In the rows, 128 means zero.
M: 5 groups of rows, each row roughly a mix of its group's hidden directions; one row fits no group
M (179 x 11)
[[141 127 174 123 146 153 137 100 124 163 138]
 [145 121 140 134 136 186 101 103 116 123 121]
 [140 138 116 138 103 114 118 140 177  91 139]
 [116 138 156 122  88  96 130 117 144 121 165]
 [105 104 146 137 142  81 136 114 148 129  98]
 [106 128 116 145  97 109 135 135  82 138  96]
 [107 124 140 138 131 114  95 148 110 180 137]
 [157 130 130 117 142 152 137 110 147 105 178]
 [137 110 140 105 142 179 114 118 155 116 150]
 [123 131 115 154 118  93 130 119  99 145  81]
 [133 138 102 122 132 189 118 152 119 127 141]
 [105 150 129 155  96 119 146 173 114 121 139]
 [127 117 167 129 110 108 138 117 103 120 176]
 [ 77 154 114 140 121 115 147 155 136 150 121]
 [ 74 140 125 145 124 120 139 169 138 139 118]
 [133 139 141 112 110 101 137 108 153 129 181]
 [ 89 131 122 122 125  79 158 131 137 136 149]
 [144 127 101 131 118 120 123 131 182  91 134]
 [142 118 165 129 139 163 134  93 117 162 125]
 [101 118 137 131 134 141 145 111 126 172  85]
 [131 123  93 134 158 155 102 119 113 156  98]
 [152 117  86 123 128 140 119 126 131 111  78]
 [116 145 175 127 115 112 128 135 114 132 175]
 [ 93 132 131 123 125  77 165 134 127 140 137]
 [ 80 149 109 148 125 117 158 155 137 115 122]
 [107 126 126 135 134  77 167 140 121 138 151]
 [121 134 144 118 148 119 128 134  83 178 122]
 [ 89 130 124 158 105 113 144 163 155 118 137]
 [140 118 158 131 138 160 139  85 128 162 144]
 [151 159 129 118 126 155 154 154 146  90 121]
 [102 123 133 140 135 141 156 104 121 163  86]
 [ 94 111 115 135 147 132 158 128 135 148  81]
 [175 106 140  98 127 120 106  93 134 134 127]
 [143 129 106 129 121 152 157 135 154  76 130]
 [136 147 131 118 132 160 179 123 120  93 122]
 [ 86 139 140 146 105 106 136 167 147 117 140]
 [148 133 109 119 130 186 111 149 109 117 140]
 [149  97  88 126 133 139 127 131 136 110  83]
 [107 130 147 131 144 120 146 127  83 173 120]
 [114 138 150 123 143 125 146 132  79 169 123]
 [165 128 154 121 155 163 121 115 137 102 149]
 [135 128 166 133 141 148 136  89 128 155 161]
 [ 94 121 145 130 120  77 116 121 162 132 121]
 [118 114 125 141 131  80 165 154 114 147 137]
 [124 138 146 108 146 121 138 117  79 169 124]
 [ 96 135 122 135 124  76 163 147 133 133 127]
 [151 136 109 129 121 183 122 151 101 139 141]
 [144 134 127  83 154 134 131 135 163 114 161]
 [ 98 121 154 145 130 119 138 124  82 165 122]
 [166 131 136 116 139 157 152 113 139 121 173]
 [165 146 122 114 113 128  93 135 135 106 169]
 [115 159 153 115 115  94 149  98 135 132 159]
 [ 99 152 165 137 122 107 141 130 119 136 171]
 [123 150 157 115 138 115 138 130  83 168 122]
 [124 136 146 110 145 125 140 121  76 168 124]
 [ 89 109 115 145 144 122 119 127 127 177 147]
 [147 125 140 103 150 159 129 138 174 126 156]
 [138 122 163 129 101 104 139 121 125 120 179]
 [137 131 106 145 168 155 113 126  93 135 100]
 [131 112 107 143 114 143 125 123 173  82 132]
 [128 111 102 136 117 143 117 113 176  90 141]
 [138 111  93 141 162 152 116 152 111 131  95]
 [152 125 114 108 130 123 109 165 143  87 155]
 [124  82 112 140 130  94  98 115 115 153 124]
 [139 139 143 124 118 171 158 137 108  88 119]
 [145 131 103 136 118 174 144 168 107 118 126]
 [112 153 167 140 121 120 131 110 117 151 172]
 [171 117 118  87 146 156 123 109 125 139 116]
 [ 77 155 106 156 115 126 130 154 126 129 132]
 [147 107  80 124 129 137 119 129 144 119  84]
 [156 121 128 112 134 182  95 112 129 123 116]
 [121 123 113 147 118 103 139  98 108 165  91]
 [103 143 121 108 123  90 119 174 119 116 110]
 [157 122 128 123 124 177  84 116 130 115 125]
 [138 136 103 130 121 183 109 155 106 130 136]
 [ 91 148 129 139 134 111 175 150 141 105 130]
 [117 129 141 119 117  75 165 142 131 129 153]
 [151 147  91 120 128 178 121 121 110 128 144]
 [151 108  89 119 129 138 121 136 133 106  80]
 [139 118 154 118  91 100 135 129 144 127 173]
 [120 136  95 128 124  92 111 157 126  92 103]
 [161 138 111 127 115 179 125 144 105 129 151]
 [146 146 147 114 168 110 118 115 158 115 161]
 [158 119 128 119 136 173 131 129 154 103 160]
 [124 118 167 127 131 164 133  96 119 163 145]
 [ 87 142 132 152 118 110 163 164 138 122 130]
 [147 105  91 117 124 147 134 135 140 116  79]
 [ 94 111 138 125 133 137 170 138 128 146  86]
 [ 93 123 148 122 127  83 122 129 152 158 110]
 [104 131 150 123 156 140 143 106  96 170 119]
 [136 118 162 152 136 161 130  98 144 163 137]
 [132 112 119 115 138  99  82 123 120 171 135]
 [ 97 135 147 123 120  69 127 122 147 116 119]
 [149 127 126 111 136 114  89 158 135  98 163]
 [162 137 118 106 116 128  95 150 143 103 162]
 [117 133 136 113 119  79 170 135 145 142 146]
 [161 116 119 125 130 182 122 149 105 144 128]
 [149 124 110 132 132 190 117 144 115 125 145]
 [141 138 103 137 131 187 124 133 120 121 158]
 [121 124 143 113 131  80 162 116 163 121 118]
 [107 154 169 137 126 110 134 126 111 132 172]
 [135 123 117 158 156 170 145 127 136 141  91]
 [119 123 124 133 116  78 165 156 148 139 138]
 [125 142 161 111  89 100 138 122 147 110 157]
 [103 132 130 126 116  74 165 148 137 136 130]
 [126 123 112 149 155 151 134 132 111 154  78]
 [114 149 171 135 119 126 130 111 119 157 170]
 [116 136 160 103  96 109 132 116 141 103 165]
 [110 148 162 132 115 106 131 134 124 132 182]
 [124 107 103 148 169 158 128 138 100 134 105]
 [115 130 160 141 143 136 151 136  86 152  98]
 [131 117  86 135 160 150 109 127 121 161 101]
 [ 99 120 145 147 136  99 103 113 130 174 122]
 [102 124 132 155 107 114 121 125  89 146  88]
 [156 135 138  96 162 136 131 125 165 120 157]
 [121 134 130 115 111  76 161 150 152 128 141]
 [135 124 148 123  98  93 135 140 137 108 176]
 [120 143 110 132 129  90 108 160 122  86 112]
 [104 152 168 129 109 102 135 137 117 135 166]
 [168 100 138 112 134 152  90 105 128 143 134]
 [107 109 141 135 117 133 160 116 111 151  79]
 [145 123 161 146 132 152 146  92 117 166 134]
 [132 120 136 126 132  96  80 136 118 171 123]
 [144 157 121 115 124 121  98 141 146 115 179]
 [107 154 162 140 124 119 142 118 122 141 178]
 [141 118 160 130 128 172 143 100 121 152 152]
 [110 125 124 116 136  79 171 142 131 137 148]
 [109 141 147 117 154 143 149 120  90 169 124]
 [105 126 137 125 147 136 160 115  81 162 130]
 [144 131 168 125 150 127 156 117 149 137  85]
 [146 126 120 124 138 180  86 113 124 111 121]
 [109 156 170 130 118 130 139 117 122 156 167]
 [102 128 103 141 139  77 152 142 129 144 148]
 [126 166 142 117 118 143 178 124 115 103 139]
 [ 96 121 136 131 126 144 172 120 133 160  95]
 [117 131 151 120 136 127 145 118  70 160 123]
 [157 122  98 143 129 175 120 114 119 104 148]
 [ 86 165 127 138 125 102 152 133 137 102 145]
 [116 149 164 118 137 135 141 125  81 160 121]
 [139 129 175 128 142 151 140 102 121 165 141]
 [164 144 115 102 118 148 149 150 115  89 135]
 [100 146 125 121 110  71 142 130 140 135 147]
 [155 144 124 125 121 108  91 137 125  98 170]
 [108 109 155 133 135  75 140 118 146 133 104]
 [147 102  97 129 113 151 117 135 149  82 137]
 [142 129  89 126 147 153 106 138 141 144  85]
 [110 135  97 114 110 108 125 173 128  93 135]
 [ 88 124 129 132 103 116 114 142  85 129  99]
 [108 119 121 132 132  89 177 150 147 139 135]
 [108 120 120 165  97 121 130 115  90 144 100]
 [135 146 120 119 147 106  85 149 137 106 164]
 [110 138 135 150 118  95 116 142  91 130  87]
 [111 142 175 134 115 112 134 127 113 140 173]
 [109 130 144 145 120  76 124  96 147 110 141]
 [122 132 141 111 136 120 145 119  69 161 133]
 [117 127 130 126 132  79 175 137 131 147 147]
 [123 117  99 146 111 113 121 127 179 102 147]
 [172 130 148 123 152 162 135 128 155 115 151]
 [145 104  93 119 136 146 125 130 136 121  74]
 [153 161 140 114 126 144 168 142 121  93 112]
 [139 125 119 164 116 115 142  94  95 149  98]
 [136 146 165 122  86  98 145 131 147 113 143]
 [139  93  88 124 153 130 111 141 146 116  96]
 [126 120 173 121 133 162 134 104 114 165 136]
 [148 103  95 114 128 145 128 139 137 114  78]
 [147 136 101 115 130 181 101 137 104 137 129]
 [142 125 166 119 134 162 149 107 120 162 150]
 [159 141 109 126 118 178 124 144 100 118 148]
 [176 103 134 118 148 134 126  89 110 124 116]
 [155 136 125 125 122 147 164 134 131  76 109]
 [164 117 111 105 152 151 130  89 139 104 132]
 [105 112 142 146 147 140 159 106 108 148  89]
 [150 138 128 120 127 114  97 145 135 100 179]
 [ 78 146 119 151 130 106 158 148 134 113 118]
 [ 90 133 110 138 103  90 126 152 111 138 104]
 [103 113 116 142 130 133 164 114 126 147  78]
 [117 135  95 162 167 144 134 136 120 133  95]
 [104 126 130 136 129  75 153 106 157 123 117]
 [139 141 119 127 131 186 134 159 111 135 149]]
one row of each group, then the others: which group is each in?
[119 126 133 117 118  74 167 144 134 150 135] | (56)
[142 143 107 127 129 180 123 153  92 123 132] | (80)
[139 101  93 115 137 131 126 152 139 102  86] | (110)
[156 123 145 119 159 159 118 117 169 118 149] | (30)
[130 130  98 123 126 148 124 126 181  99 151] | (62)

[152 113 103 149 156 169 120 133 129 147 100] | (56)
[118 132  94 118 116 112 116 170 133  85 122] | (30)
[ 99 116 146 135 133 139 172 122 112 144  88] | (110)
[165 124 116 123 141 181 117 114 112 130 148] | (80)
[144 136 127 116 132 104  90 155 129  96 164] | (110)
